In the data rows, 128 means zero.
Here are some rows, each followed by its group. Groups can overlap.
[120, 172, 117, 130, 127, 86, 129, 138, 65, 122, 121, 116, 137, 135, 130, 120, 156, 156, 146, 140, 99, 126, 103, 117, 152, 138, 126, 121, 142, 136, 123, 160] Z841
[157, 114, 102, 131, 123, 131, 149, 152, 110, 104, 168, 116, 146, 113, 123, 138, 141, 115, 133, 145, 133, 137, 98, 142, 127, 122, 141, 76, 138, 140, 84, 151] Z91
[125, 180, 139, 131, 125, 94, 127, 134, 103, 129, 101, 127, 137, 159, 137, 113, 151, 157, 154, 133, 91, 115, 94, 129, 179, 130, 126, 118, 144, 138, 134, 167] Z841
[123, 121, 130, 131, 142, 122, 116, 133, 121, 147, 116, 139, 130, 139, 142, 125, 130, 132, 134, 144, 144, 142, 95, 122, 111, 140, 127, 140, 115, 125, 137, 136] Z918
[104, 149, 147, 154, 118, 130, 110, 115, 158, 84, 130, 129, 152, 135, 154, 92, 158, 72, 130, 101, 143, 97, 114, 143, 122, 38, 114, 131, 121, 171, 141, 80] Z790
[117, 140, 107, 102, 146, 113, 119, 120, 126, 141, 127, 119, 130, 157, 124, 156, 135, 140, 93, 144, 143, 116, 136, 131, 125, 121, 98, 142, 146, 138, 122, 89] Z129
[190, 79, 105, 154, 130, 150, 160, 139, 165, 142, 159, 107, 146, 136, 109, 142, 151, 94, 148, 143, 87, 116, 112, 144, 96, 127, 154, 97, 153, 146, 105, 155] Z91
[109, 129, 129, 95, 89, 120, 142, 130, 157, 126, 126, 110, 100, 96, 130, 108, 92, 147, 114, 125, 151, 117, 139, 133, 126, 156, 106, 154, 86, 137, 128, 142] Z686
[128, 134, 167, 142, 139, 106, 120, 150, 129, 96, 133, 121, 125, 112, 165, 128, 162, 109, 101, 140, 104, 161, 139, 140, 98, 144, 116, 134, 143, 111, 145, 126] Z841
[122, 126, 145, 133, 140, 135, 115, 131, 131, 144, 118, 141, 134, 147, 138, 130, 142, 127, 143, 157, 125, 134, 117, 125, 114, 131, 121, 132, 112, 131, 134, 131] Z918
[124, 127, 143, 133, 141, 134, 114, 130, 123, 153, 122, 138, 133, 137, 136, 122, 133, 122, 151, 156, 128, 134, 95, 121, 115, 127, 127, 133, 110, 126, 131, 135] Z918
[123, 164, 150, 132, 132, 106, 120, 133, 120, 128, 99, 131, 122, 153, 140, 116, 147, 140, 150, 131, 94, 112, 103, 124, 177, 131, 120, 131, 138, 137, 140, 161] Z841
[111, 124, 133, 101, 96, 121, 138, 126, 142, 146, 130, 110, 98, 107, 127, 109, 94, 132, 132, 117, 156, 120, 119, 126, 128, 151, 96, 153, 99, 129, 135, 134] Z686
[154, 101, 143, 163, 110, 145, 146, 157, 169, 133, 155, 127, 110, 146, 111, 113, 98, 174, 137, 93, 124, 205, 140, 190, 153, 143, 165, 126, 121, 135, 137, 113] Z41
[114, 137, 98, 97, 133, 111, 105, 114, 105, 126, 109, 131, 131, 124, 141, 149, 117, 149, 123, 130, 138, 129, 137, 117, 122, 127, 118, 126, 149, 143, 133, 117] Z129
[118, 137, 106, 98, 123, 104, 96, 102, 100, 123, 108, 122, 117, 114, 127, 145, 119, 137, 122, 127, 130, 116, 132, 122, 140, 131, 128, 116, 132, 138, 143, 135] Z129
[116, 131, 108, 99, 149, 119, 113, 118, 110, 148, 120, 130, 133, 142, 148, 156, 120, 157, 124, 131, 137, 128, 135, 125, 113, 129, 105, 142, 140, 137, 127, 98] Z129
[200, 79, 98, 154, 150, 155, 181, 126, 154, 116, 195, 92, 158, 178, 78, 136, 164, 113, 152, 139, 75, 100, 150, 126, 103, 103, 174, 99, 161, 149, 93, 164] Z91
[118, 127, 142, 135, 149, 129, 110, 132, 120, 167, 120, 139, 129, 137, 131, 117, 131, 130, 150, 156, 133, 141, 84, 119, 118, 138, 135, 146, 110, 127, 137, 145] Z918
[115, 143, 93, 100, 144, 119, 120, 130, 121, 124, 121, 129, 139, 136, 140, 143, 126, 152, 117, 141, 146, 133, 142, 125, 111, 132, 101, 135, 152, 136, 115, 95] Z129
[114, 134, 139, 103, 79, 130, 142, 136, 148, 130, 120, 105, 83, 98, 122, 106, 96, 151, 136, 123, 142, 103, 152, 145, 106, 151, 105, 138, 82, 146, 137, 139] Z686
[118, 134, 128, 102, 85, 128, 143, 127, 145, 128, 128, 106, 88, 123, 133, 107, 97, 140, 124, 121, 158, 119, 137, 146, 110, 150, 102, 147, 95, 142, 129, 150] Z686
[117, 151, 110, 89, 128, 86, 100, 79, 102, 147, 123, 103, 108, 154, 107, 180, 134, 128, 71, 151, 131, 99, 142, 121, 170, 142, 114, 111, 148, 139, 136, 113] Z129
[118, 134, 125, 105, 87, 129, 139, 128, 138, 133, 126, 108, 90, 121, 139, 107, 101, 133, 120, 120, 152, 117, 137, 144, 110, 150, 101, 152, 97, 141, 134, 146] Z686
[102, 145, 131, 147, 120, 137, 110, 111, 147, 74, 131, 144, 155, 128, 137, 97, 145, 77, 125, 107, 135, 108, 134, 123, 138, 61, 117, 130, 121, 159, 144, 96] Z790
[132, 131, 127, 117, 117, 120, 132, 134, 124, 118, 129, 127, 110, 121, 131, 102, 123, 113, 134, 120, 144, 119, 132, 107, 109, 146, 112, 152, 122, 117, 139, 131] Z686
[126, 123, 118, 148, 127, 149, 146, 137, 126, 134, 140, 150, 115, 112, 117, 112, 117, 139, 120, 97, 135, 160, 134, 136, 133, 109, 137, 135, 144, 105, 127, 118] Z41
[126, 138, 176, 146, 138, 111, 123, 147, 126, 107, 118, 120, 120, 117, 168, 129, 148, 103, 135, 134, 102, 128, 126, 128, 135, 126, 121, 135, 128, 121, 142, 136] Z841
[137, 122, 127, 157, 119, 153, 151, 154, 149, 128, 146, 156, 106, 127, 110, 112, 99, 140, 126, 88, 118, 183, 132, 169, 155, 116, 156, 145, 138, 122, 123, 120] Z41
[120, 127, 128, 109, 100, 122, 139, 130, 132, 146, 133, 113, 96, 118, 142, 109, 102, 123, 128, 120, 148, 123, 126, 136, 115, 145, 101, 158, 111, 130, 137, 145] Z686
[121, 128, 140, 136, 142, 126, 114, 134, 122, 158, 120, 142, 135, 134, 134, 123, 133, 128, 136, 154, 135, 140, 93, 115, 114, 130, 129, 136, 111, 132, 131, 139] Z918
[117, 139, 101, 99, 145, 118, 116, 122, 112, 144, 126, 124, 134, 148, 134, 150, 131, 151, 114, 138, 145, 128, 133, 127, 113, 130, 101, 140, 144, 133, 120, 94] Z129
[130, 127, 126, 157, 122, 154, 151, 145, 142, 135, 147, 153, 110, 116, 110, 110, 105, 136, 131, 84, 118, 181, 131, 158, 145, 115, 151, 138, 138, 111, 123, 120] Z41
[115, 129, 131, 101, 87, 127, 138, 130, 146, 134, 125, 107, 93, 113, 133, 109, 95, 138, 129, 121, 149, 113, 136, 136, 116, 156, 100, 143, 91, 141, 133, 138] Z686
[118, 128, 146, 132, 147, 147, 116, 127, 127, 166, 126, 138, 133, 131, 139, 111, 135, 127, 180, 161, 127, 122, 89, 115, 126, 127, 135, 132, 104, 118, 137, 125] Z918
[116, 139, 147, 106, 76, 133, 140, 132, 143, 138, 129, 100, 73, 105, 128, 106, 93, 152, 143, 115, 140, 101, 150, 148, 102, 155, 100, 140, 81, 143, 144, 146] Z686
[129, 116, 115, 160, 128, 133, 143, 135, 117, 131, 133, 133, 123, 106, 122, 126, 114, 138, 132, 102, 155, 148, 125, 116, 128, 123, 131, 141, 129, 102, 130, 119] Z41
[88, 143, 150, 185, 122, 144, 102, 105, 152, 26, 144, 143, 181, 89, 150, 111, 156, 58, 110, 91, 162, 91, 136, 128, 128, 14, 100, 132, 108, 168, 155, 70] Z790
[139, 123, 136, 119, 137, 123, 125, 137, 139, 115, 99, 133, 141, 172, 156, 117, 134, 137, 147, 153, 132, 119, 124, 125, 121, 126, 123, 143, 141, 110, 135, 128] Z841
[130, 133, 169, 143, 142, 108, 122, 142, 129, 97, 130, 117, 129, 116, 165, 130, 158, 103, 110, 147, 110, 148, 138, 123, 97, 152, 116, 132, 134, 112, 143, 121] Z841
[128, 123, 130, 154, 124, 158, 153, 155, 148, 123, 144, 162, 110, 117, 108, 111, 102, 146, 143, 78, 117, 183, 139, 157, 146, 117, 156, 138, 141, 110, 124, 113] Z41
[154, 111, 113, 153, 115, 129, 141, 173, 139, 81, 162, 115, 152, 128, 127, 150, 146, 92, 139, 140, 149, 145, 113, 158, 146, 152, 137, 80, 122, 155, 102, 139] Z91
[161, 96, 106, 135, 124, 135, 147, 135, 128, 130, 158, 119, 139, 126, 112, 130, 135, 123, 132, 136, 109, 127, 101, 145, 111, 122, 140, 95, 138, 142, 91, 153] Z91
[127, 180, 141, 113, 123, 95, 131, 127, 109, 131, 80, 135, 148, 201, 133, 109, 152, 178, 160, 136, 90, 100, 93, 124, 188, 126, 128, 121, 160, 134, 137, 169] Z841
[81, 182, 121, 153, 181, 217, 168, 114, 88, 102, 97, 224, 154, 57, 43, 114, 82, 102, 47, 74, 132, 116, 220, 7, 128, 116, 213, 126, 156, 20, 87, 71] Z41
[148, 105, 129, 153, 114, 148, 143, 152, 157, 143, 150, 135, 112, 138, 109, 109, 103, 157, 134, 103, 120, 190, 137, 181, 149, 140, 150, 131, 123, 128, 134, 116] Z41
[118, 137, 98, 95, 136, 111, 103, 110, 102, 130, 111, 127, 133, 128, 144, 158, 115, 150, 131, 125, 134, 132, 138, 121, 125, 128, 120, 125, 148, 143, 133, 119] Z129
[120, 128, 153, 144, 142, 145, 113, 130, 146, 152, 116, 145, 138, 149, 128, 126, 136, 124, 159, 158, 114, 126, 128, 113, 130, 123, 123, 136, 100, 129, 135, 128] Z918
[198, 100, 151, 169, 155, 168, 137, 149, 143, 67, 176, 85, 138, 182, 65, 129, 160, 158, 126, 123, 129, 115, 167, 103, 138, 116, 163, 95, 117, 138, 140, 170] Z91
[130, 104, 118, 154, 128, 121, 124, 124, 112, 139, 117, 116, 134, 105, 128, 129, 125, 146, 139, 112, 152, 137, 113, 119, 118, 145, 112, 135, 113, 111, 139, 115] Z41
[156, 112, 110, 135, 120, 135, 142, 153, 120, 105, 163, 122, 141, 121, 117, 135, 138, 119, 131, 146, 138, 135, 100, 141, 126, 131, 134, 79, 128, 142, 89, 148] Z91
[140, 125, 153, 120, 133, 122, 123, 136, 141, 109, 100, 130, 143, 178, 164, 119, 134, 141, 158, 142, 123, 120, 124, 124, 130, 125, 123, 145, 142, 109, 138, 124] Z841
[133, 108, 118, 149, 124, 128, 129, 128, 121, 139, 123, 123, 124, 117, 124, 124, 119, 146, 133, 116, 141, 151, 116, 129, 122, 135, 121, 139, 118, 116, 139, 120] Z41
[125, 134, 162, 150, 131, 119, 121, 145, 124, 124, 127, 124, 115, 113, 149, 125, 143, 109, 129, 128, 101, 135, 125, 133, 135, 127, 121, 137, 128, 125, 146, 142] Z841
[122, 129, 136, 166, 125, 162, 158, 162, 157, 116, 140, 170, 116, 109, 104, 110, 98, 154, 146, 57, 114, 190, 146, 149, 152, 125, 165, 133, 143, 99, 119, 96] Z41
[121, 128, 144, 131, 148, 145, 113, 125, 132, 168, 123, 142, 133, 132, 132, 114, 133, 126, 168, 168, 123, 121, 91, 119, 125, 121, 134, 130, 104, 118, 136, 126] Z918
[119, 131, 122, 156, 124, 154, 149, 151, 138, 128, 139, 157, 119, 100, 104, 110, 110, 137, 125, 79, 121, 167, 139, 129, 136, 110, 146, 140, 143, 99, 124, 116] Z41
[116, 135, 105, 94, 141, 116, 105, 107, 103, 150, 114, 129, 133, 140, 145, 159, 117, 155, 121, 127, 143, 127, 138, 123, 127, 129, 112, 131, 137, 142, 132, 111] Z129
[120, 134, 115, 96, 136, 103, 98, 84, 100, 144, 120, 121, 125, 129, 132, 171, 119, 138, 101, 127, 145, 119, 132, 124, 156, 140, 116, 126, 133, 132, 139, 126] Z129
[119, 130, 139, 139, 147, 127, 112, 131, 116, 160, 121, 139, 132, 134, 134, 120, 131, 124, 140, 155, 136, 142, 89, 118, 115, 131, 129, 140, 108, 128, 132, 131] Z918
[130, 132, 113, 98, 110, 82, 79, 42, 87, 129, 117, 104, 124, 96, 124, 178, 113, 114, 106, 118, 152, 105, 117, 126, 209, 138, 144, 89, 128, 153, 141, 161] Z129
[131, 132, 149, 143, 134, 120, 119, 141, 126, 114, 114, 125, 124, 120, 156, 121, 137, 112, 133, 131, 116, 127, 128, 124, 125, 121, 113, 144, 129, 118, 137, 135] Z841
[115, 122, 158, 138, 147, 147, 110, 115, 148, 170, 112, 154, 137, 149, 118, 123, 133, 126, 152, 164, 99, 120, 145, 116, 133, 119, 130, 140, 90, 126, 131, 123] Z918
[133, 144, 161, 136, 131, 114, 120, 125, 123, 126, 100, 127, 122, 156, 144, 118, 138, 129, 148, 130, 102, 114, 118, 129, 156, 115, 119, 134, 140, 126, 145, 142] Z841
[136, 114, 118, 58, 118, 154, 121, 113, 134, 176, 59, 138, 152, 207, 130, 105, 123, 190, 154, 155, 135, 100, 160, 150, 145, 116, 129, 105, 144, 105, 161, 94] Z841
[130, 136, 162, 152, 137, 111, 121, 148, 121, 107, 127, 120, 122, 109, 163, 130, 146, 102, 125, 134, 104, 138, 128, 129, 124, 138, 119, 137, 125, 120, 141, 138] Z841
[113, 141, 94, 98, 146, 118, 117, 128, 116, 129, 120, 129, 136, 140, 136, 144, 129, 151, 115, 139, 146, 130, 136, 118, 108, 117, 100, 136, 159, 137, 120, 93] Z129
[109, 130, 124, 95, 85, 123, 145, 123, 157, 140, 132, 102, 93, 113, 137, 105, 86, 147, 127, 121, 162, 116, 134, 140, 126, 157, 99, 144, 84, 140, 126, 144] Z686
[134, 140, 176, 149, 131, 119, 123, 141, 132, 118, 114, 125, 116, 139, 138, 125, 141, 122, 150, 119, 91, 125, 120, 132, 161, 112, 131, 138, 133, 134, 139, 144] Z841
[129, 134, 107, 95, 114, 90, 83, 57, 87, 130, 118, 112, 130, 101, 133, 171, 111, 125, 114, 117, 144, 113, 121, 127, 190, 137, 141, 94, 129, 151, 143, 151] Z129
[130, 113, 140, 107, 145, 138, 121, 137, 139, 125, 107, 133, 141, 156, 161, 114, 133, 138, 147, 151, 129, 126, 131, 129, 116, 141, 121, 135, 136, 106, 140, 111] Z841
[120, 139, 147, 110, 78, 141, 137, 138, 138, 138, 125, 101, 70, 110, 128, 104, 100, 157, 149, 117, 136, 99, 153, 154, 88, 153, 100, 134, 89, 139, 143, 154] Z686
[117, 146, 97, 93, 124, 101, 93, 94, 98, 126, 109, 121, 127, 124, 138, 158, 114, 148, 124, 126, 137, 124, 137, 116, 145, 135, 130, 107, 145, 140, 137, 134] Z129
[121, 135, 104, 103, 138, 118, 121, 123, 115, 138, 121, 126, 131, 146, 131, 146, 129, 146, 113, 140, 149, 128, 138, 120, 111, 124, 99, 138, 149, 129, 122, 92] Z129
[148, 123, 109, 127, 112, 126, 141, 161, 110, 101, 159, 121, 151, 110, 129, 137, 140, 107, 129, 152, 151, 140, 90, 140, 133, 143, 130, 75, 127, 144, 91, 144] Z91
[160, 99, 103, 129, 122, 135, 149, 139, 124, 118, 162, 121, 137, 119, 118, 131, 138, 128, 128, 141, 116, 125, 101, 138, 115, 120, 142, 89, 132, 138, 84, 157] Z91
[132, 139, 181, 142, 146, 108, 122, 145, 132, 99, 115, 121, 125, 130, 162, 129, 154, 107, 127, 135, 97, 129, 132, 122, 134, 137, 123, 139, 140, 115, 147, 137] Z841
[200, 90, 116, 154, 157, 163, 166, 128, 171, 103, 200, 92, 147, 182, 78, 138, 162, 114, 144, 140, 90, 106, 167, 118, 118, 103, 169, 100, 149, 142, 110, 173] Z91
[129, 131, 133, 105, 117, 83, 84, 39, 85, 154, 121, 106, 113, 108, 113, 180, 127, 103, 67, 122, 140, 89, 115, 141, 216, 142, 133, 107, 106, 135, 147, 162] Z129
[96, 141, 163, 191, 130, 131, 111, 127, 156, 49, 142, 114, 169, 93, 164, 110, 164, 46, 130, 81, 150, 84, 105, 147, 126, 23, 104, 152, 105, 168, 145, 71] Z790
[130, 125, 137, 159, 126, 162, 146, 154, 149, 118, 134, 160, 113, 117, 112, 108, 97, 154, 139, 69, 107, 181, 144, 170, 154, 129, 168, 131, 138, 114, 121, 99] Z41
[122, 130, 112, 97, 138, 115, 105, 100, 104, 148, 117, 123, 123, 140, 138, 159, 122, 150, 109, 129, 140, 122, 136, 131, 127, 130, 110, 134, 140, 130, 133, 108] Z129
[138, 122, 175, 127, 157, 111, 130, 150, 147, 76, 118, 117, 137, 150, 182, 130, 156, 110, 131, 164, 114, 146, 135, 125, 102, 157, 130, 137, 140, 92, 142, 113] Z841
[122, 138, 105, 96, 128, 106, 102, 98, 103, 133, 117, 119, 126, 138, 139, 160, 122, 143, 111, 130, 138, 123, 138, 126, 140, 125, 118, 116, 143, 143, 132, 116] Z129
[115, 138, 104, 96, 149, 114, 118, 125, 114, 145, 121, 122, 130, 148, 133, 151, 130, 154, 109, 139, 142, 122, 133, 126, 118, 131, 102, 138, 144, 128, 118, 95] Z129
[193, 73, 86, 152, 140, 147, 183, 127, 146, 122, 183, 98, 153, 158, 78, 132, 167, 122, 164, 141, 62, 103, 125, 132, 91, 93, 177, 101, 164, 152, 81, 161] Z91
[170, 80, 85, 138, 135, 137, 169, 136, 124, 138, 171, 107, 155, 129, 101, 134, 149, 129, 142, 139, 76, 114, 105, 147, 102, 106, 163, 88, 160, 141, 74, 159] Z91
Which 3 groups are nearest to each row below, nearest first, going by the distance to the centre of the group?
[163, 99, 105, 133, 125, 137, 149, 139, 126, 125, 159, 121, 139, 116, 116, 132, 142, 123, 127, 137, 111, 128, 100, 140, 112, 119, 144, 93, 137, 142, 89, 150] ~ Z91 Z918 Z841
[114, 114, 119, 136, 139, 114, 114, 137, 108, 155, 131, 133, 117, 137, 127, 104, 125, 136, 144, 135, 147, 141, 83, 115, 125, 141, 135, 161, 107, 116, 140, 146] ~ Z918 Z841 Z686
Which 3 groups are nearest to each row below, nearest first, going by the average distance to the group's rows?
[129, 121, 129, 158, 120, 160, 151, 154, 150, 125, 143, 157, 109, 120, 105, 112, 104, 146, 136, 82, 114, 177, 136, 165, 149, 128, 156, 140, 140, 112, 122, 117] ~ Z41 Z918 Z686
[120, 200, 78, 88, 127, 74, 151, 147, 64, 108, 93, 124, 187, 215, 113, 122, 150, 236, 168, 155, 109, 108, 115, 74, 172, 114, 136, 109, 217, 144, 84, 135] ~ Z129 Z841 Z918
Which 4 groups are nearest to each row below, nearest first, going by the distance to the centre of the group?
[134, 127, 173, 137, 152, 108, 128, 153, 135, 84, 122, 119, 135, 123, 173, 131, 157, 108, 107, 155, 113, 157, 144, 115, 99, 150, 122, 137, 141, 98, 141, 115] ~ Z841 Z918 Z129 Z41
[112, 133, 131, 96, 85, 125, 144, 128, 151, 139, 126, 105, 92, 111, 129, 109, 92, 143, 130, 120, 150, 112, 139, 143, 121, 152, 96, 144, 87, 138, 133, 141] ~ Z686 Z129 Z918 Z841
Which 4 groups are nearest to each row below, nearest first, going by the average distance to the group's rows?
[122, 201, 96, 96, 124, 78, 146, 146, 74, 114, 92, 126, 175, 204, 114, 119, 149, 209, 169, 151, 102, 108, 110, 87, 180, 116, 133, 111, 201, 146, 98, 139] ~ Z841 Z129 Z918 Z91
[114, 122, 133, 136, 150, 124, 112, 133, 113, 166, 125, 138, 122, 137, 126, 112, 129, 135, 153, 152, 137, 142, 79, 112, 123, 137, 139, 159, 107, 118, 138, 142] ~ Z918 Z841 Z686 Z129
[206, 70, 100, 154, 133, 146, 178, 134, 169, 129, 181, 94, 162, 155, 86, 145, 171, 89, 165, 146, 79, 105, 122, 134, 93, 124, 173, 92, 167, 157, 93, 157] ~ Z91 Z918 Z841 Z41
[166, 85, 117, 134, 105, 134, 150, 158, 159, 135, 132, 124, 135, 109, 126, 143, 137, 92, 139, 137, 114, 135, 90, 159, 96, 150, 125, 92, 129, 145, 107, 131] ~ Z91 Z918 Z686 Z841
[121, 124, 135, 143, 142, 125, 113, 131, 115, 159, 121, 140, 127, 135, 140, 123, 132, 122, 143, 158, 140, 147, 93, 118, 114, 136, 127, 142, 111, 132, 133, 138] ~ Z918 Z841 Z129 Z686
[163, 90, 88, 136, 124, 133, 165, 141, 115, 122, 172, 108, 154, 119, 110, 138, 149, 115, 141, 148, 98, 120, 100, 148, 114, 113, 158, 81, 158, 147, 72, 150] ~ Z91 Z918 Z841 Z129
[134, 144, 196, 155, 130, 122, 124, 152, 143, 116, 124, 122, 114, 145, 139, 119, 138, 129, 152, 118, 76, 133, 127, 157, 168, 112, 146, 136, 136, 138, 146, 150] ~ Z841 Z918 Z41 Z686
[199, 84, 100, 156, 140, 154, 171, 136, 168, 121, 183, 90, 153, 163, 89, 145, 167, 92, 144, 151, 90, 110, 148, 131, 108, 119, 170, 90, 159, 156, 105, 159] ~ Z91 Z918 Z841 Z41
Which 3 groups are nearest to each row below, nearest first, going by the distance to the group's nearest row?
[144, 115, 129, 153, 111, 157, 145, 158, 168, 136, 148, 148, 107, 140, 107, 107, 96, 152, 136, 94, 110, 198, 136, 193, 158, 148, 161, 135, 129, 133, 127, 116] ~ Z41 Z841 Z91
[115, 126, 130, 162, 126, 161, 148, 160, 152, 117, 137, 164, 119, 107, 105, 107, 101, 156, 149, 62, 110, 182, 151, 148, 144, 127, 158, 134, 144, 102, 122, 107] ~ Z41 Z841 Z686
[114, 116, 121, 136, 142, 111, 118, 134, 111, 148, 132, 134, 119, 145, 131, 103, 125, 128, 146, 134, 148, 135, 88, 102, 130, 154, 138, 166, 107, 111, 137, 142] ~ Z918 Z41 Z686
[124, 126, 128, 149, 124, 156, 145, 145, 146, 128, 141, 156, 116, 108, 114, 107, 110, 148, 135, 81, 116, 178, 145, 145, 135, 123, 146, 134, 144, 106, 128, 116] ~ Z41 Z841 Z686
[129, 163, 157, 132, 136, 108, 122, 140, 122, 128, 98, 129, 122, 146, 144, 117, 146, 136, 145, 132, 93, 110, 104, 128, 172, 127, 121, 135, 135, 133, 144, 161] ~ Z841 Z918 Z129
[144, 104, 144, 163, 111, 146, 140, 161, 149, 135, 155, 132, 118, 139, 121, 106, 109, 170, 122, 96, 113, 186, 131, 181, 144, 135, 161, 125, 125, 137, 141, 115] ~ Z41 Z841 Z91
[118, 128, 142, 136, 143, 132, 115, 129, 125, 165, 119, 141, 134, 134, 136, 120, 138, 121, 149, 159, 131, 135, 97, 122, 115, 120, 126, 133, 108, 136, 133, 132] ~ Z918 Z841 Z41
[163, 116, 107, 145, 117, 132, 149, 165, 121, 99, 164, 106, 162, 112, 125, 154, 145, 90, 133, 154, 137, 140, 91, 145, 133, 144, 145, 63, 141, 154, 92, 145] ~ Z91 Z841 Z918
Which 4 groups are nearest to each row below, nearest first, going by the distance to the group's nearest row?
[119, 136, 109, 99, 130, 105, 97, 109, 104, 118, 114, 115, 113, 107, 149, 145, 119, 114, 128, 122, 127, 112, 128, 128, 144, 135, 133, 118, 121, 134, 140, 136] ~ Z129 Z841 Z686 Z918
[111, 121, 144, 152, 134, 104, 97, 136, 136, 152, 121, 141, 127, 143, 144, 153, 141, 118, 127, 130, 123, 166, 161, 154, 106, 134, 108, 171, 91, 151, 151, 147] ~ Z918 Z841 Z41 Z686
[119, 135, 102, 96, 131, 109, 101, 99, 104, 134, 116, 122, 129, 129, 135, 157, 117, 148, 120, 126, 138, 127, 137, 120, 134, 126, 120, 117, 143, 141, 132, 118] ~ Z129 Z41 Z918 Z686
